One turn sends every row of this set to another row. A few are shown first. Where does it send the rows asked after them?
vumuz: [ 12.4 -20.9  26.1   9.8  15.1  25.5 -26.3   1.6  30.5 -19.4  -7.9  24.2]
babus: [ -7.1  -1.1  16.2 -26.3  30.5   8.1   4.7   3.9   2.9  -6.6  -5.7   1.5]
Tup: [ 22.4  -5.6  15.3  -0.2  27.6 -15.4  -2.2   7.0  41.5 -12.2  -0.1   9.8]
vol: [  4.1 -45.3  20.5   2.7   7.3  12.1  -2.3  -7.1   9.7  -1.4  10.4 -16.7]
lani: [ 21.6 -17.9  13.1 -17.7 -24.9   2.6   1.2  19.3  32.5  -7.4   0.0  12.8]
Letaf: [-12.0   3.8  40.2  10.3   7.1  16.3  13.8  -7.9  31.2  -4.4  10.7  15.4]
pedas: [  3.9   0.4  18.8  -6.6  -7.3  16.8   0.4 -21.6  23.6  18.9  -6.8  -1.6]
Fuf: [-22.4 -24.4  17.0   6.9   6.3  14.7 -12.5  12.8  32.4 -33.4   8.9   6.2]
ses: [  6.8 -17.6  17.1  21.7  -4.7  13.9  -0.7   2.2 -16.2  -3.9  -1.3   1.0]
Kozen: [  8.6 -30.3   3.0 -21.5  -5.5  27.3   9.5   5.6  24.1 -17.1  25.0   3.0]
tinup: [  2.7 -18.3  24.9   4.6  13.5  19.4  29.7 -10.2  21.4   3.6 -18.9   1.2]
Mos: [ 24.1 -10.0  16.3  23.4  -8.4  24.9  -2.4  22.8  36.6  -1.7  -1.3   9.0]
kiz: [ -7.6 -20.5  19.9 -26.2 -10.3  21.8 -18.1  -6.7  28.6  -8.5  -0.8  19.6]
novo: [  4.1 -12.2  10.1  20.7   9.8   8.8 -13.0  11.3  11.8  -5.7  34.0  -4.0]
ribep: [  6.3   2.7  -3.5  -3.1   3.1   8.1   4.5  14.0  28.7 -40.9  11.9  11.7]
fum: [ 23.3 -12.7  -5.2  -2.6  25.2   3.9  -8.0  -7.4  10.6  -0.9 -17.5   1.7]
kup: [ 20.6  -8.6  10.0   7.3  16.4  42.7  12.1  -1.1  31.4 -22.4  12.7  16.3]
bodef: [ -5.9  -0.7  15.5 -10.1  10.6  11.2  25.0  21.6   5.6   5.7   4.3 -12.3]
tofo: [ -4.4  -8.7  25.2  -8.5   8.7  -6.1  -8.0  25.9  -2.5   3.2 -10.9  -4.2]
kal: [ 35.9 -11.9  18.3  -9.2  -1.2  -6.9  10.9  -8.7   4.4 -17.6  -2.1   4.2]
bik: [-9.8  6.2  6.1  3.0 -8.8 11.6 -2.3 15.6 51.0 -9.1 -5.5  6.8]

ses turns into tinup
lani turns into Kozen
Now these:
ribep turns into Fuf
novo turns into Letaf
babus turns into tofo
vumuz turns into Mos
vol turns into pedas

